Each scene shows the same named points in several views, each turned, perhaps mirrored, and shifted as a whole.
A view may leave some points out. In some views, one point has been moved. Which views, in the order they come, and which point in each? Write none if no view has one.

-- scene 1 --
(in the rows, 128 means zero)
A:
  sop [ 66 161 171  81 104 234 146 109 121 141 110 154 149 138  82 198]
  lugik [ 65 177 148 108 149 223 101 119 121 144 116 141 125 102 138 138]
  sofan [ 59 218 149 146 179 244 129  90 143 148 117 150 132 123 122 157]
  vivi [ 69 177 154 103 131 236 126 110 121 142 109 152 133 133 111 176]
  Zeg [ 76 152 140  80 118 201 102 126 104 152 139 126 120 101 133 145]
  Beget [ 69 147 162  73 108 221 114 127 110 139 111 146 136 114 113 165]
  seg [ 66 167 154  95 132 222 111 119 118 144 117 142 131 108 124 152]
  lubaz [ 70 176 149  97 127 213 135 102 121 156 145 131 134 116 104 170]
B:
  vivi [143 115 119 109 119 164 178 114 151 165 173  91 146 141 148 140]
  lugik [124  99 137 114 123 156 165 106 135 144 201  81 122 126 133 114]
  Beget [136 136  99 117 116 146 172  98 171 153 187 108 133 119 129 132]
  seg [131 114 121 114 117 155 170 100 148 149 193  93 129 124 135 125]
  Zeg [124 133  96 122 111 138 167  82 174 141 199 109 125 108 128 129]
  lubaz [131 107 114 114  99 163 177  78 143 148 181  94 144 124 166 149]
  sop [162 144  93 108 106 167 189 102 164 170 157 115 158 134 151 157]
  Biv [137 118 110 112 115 157 176 104 161 162 175  96 146 135 150 145]
  sofan [146  80 161 100 118 189 180 122  99 161 176  66 142 152 162 128]
  buv [130 114 115 115 105 157 173  83 145 144 191  97 132 118 147 134]
C:
  vivi [ 92  93  93 104  78  98  87 144 185 172 121 132  76 167 117  99]
  seg [106  91  83 115  74  99 105 166 178 149 109 134  89 175 117 103]
  Zeg [130  93  66 107  93  90 115 168 164 125  99 140 100 192 111  98]
  Biv [104  91  85 101  84  95  87 140 175 169 118 136  81 172 115  94]
  buv [116  87  81 120  72  84 107 154 173 152 113 136  89 187 108 102]
  sop [112  76  83 106  69  94  75 117 162 205 126 140  81 162 116  82]
  Beget [123  83  69 106  79 107  96 154 158 164 106 142  98 165 125  87]
  lugik [ 94  98  89 118  74 101 114 182 192 133 107 129  86 177 117 113]
  lubaz [113  88  86 116  77  71 101 136 177 160 121 135  80 195  98 102]
D:
  vivi [107 100 165 121 108 100 102  96 130 116 107 166 161 117 120 138]
  seg [122 108 158 117 100  93 113  82 118 102 103 158 157 134 116 111]
  sop [ 75 119 181 121 113 107  77  90 154 101 119 149 157 115 124 149]
  Zeg [137 134 144 112 108  72 116  80 114  94  90 134 152 148 125 101]
  Deru [105 114 164 117 109  94  99  93 134 108 106 153 158 125 122 135]
  lubaz [120 116 169 128 129  95  94  87 120 100  96 145 160 111 142 116]
  Beget [101 127 159 109  95  88 103  81 138  95 111 143 152 145 111 123]
  buv [121 116 163 122 113  93 103  79 118  95 100 147 157 127 129 106]
  sofan [136  56 171 139 116 118 114  96  96 129  99 198 173  87 130 118]
E:
  sop [172 112 115 166  98 142 117 133 114 119 100 135 135 172 130 144]
  Deru [163 129 111 149 121 134 134 126 115 122 117 137 117 155 143 145]
  Biv [159 132 110 147 120 135 137 128 114 124 117 138 119 154 143 145]
  sofan [168 167 139 108 108 170 155 103 118 166 144 151 146 128 174 147]
  Zeg [151 128  86 145 140 109 147 108 110  98 140 140  81 128 160 154]
  vivi [166 138 120 140 121 144 138 125 117 135 120 139 124 154 145 142]
  lubaz [151 127  99 145  99 133 142 111 107 117 125 146 126 133 161 158]
  Beget [174 118 105 158 134 123 126 120 117 106 125 132  94 156 139 143]
  buv [164 127 102 145 116 130 137 105 111 111 135 142 107 134 160 153]
Views with a point moved: B
  moved in B: Zeg
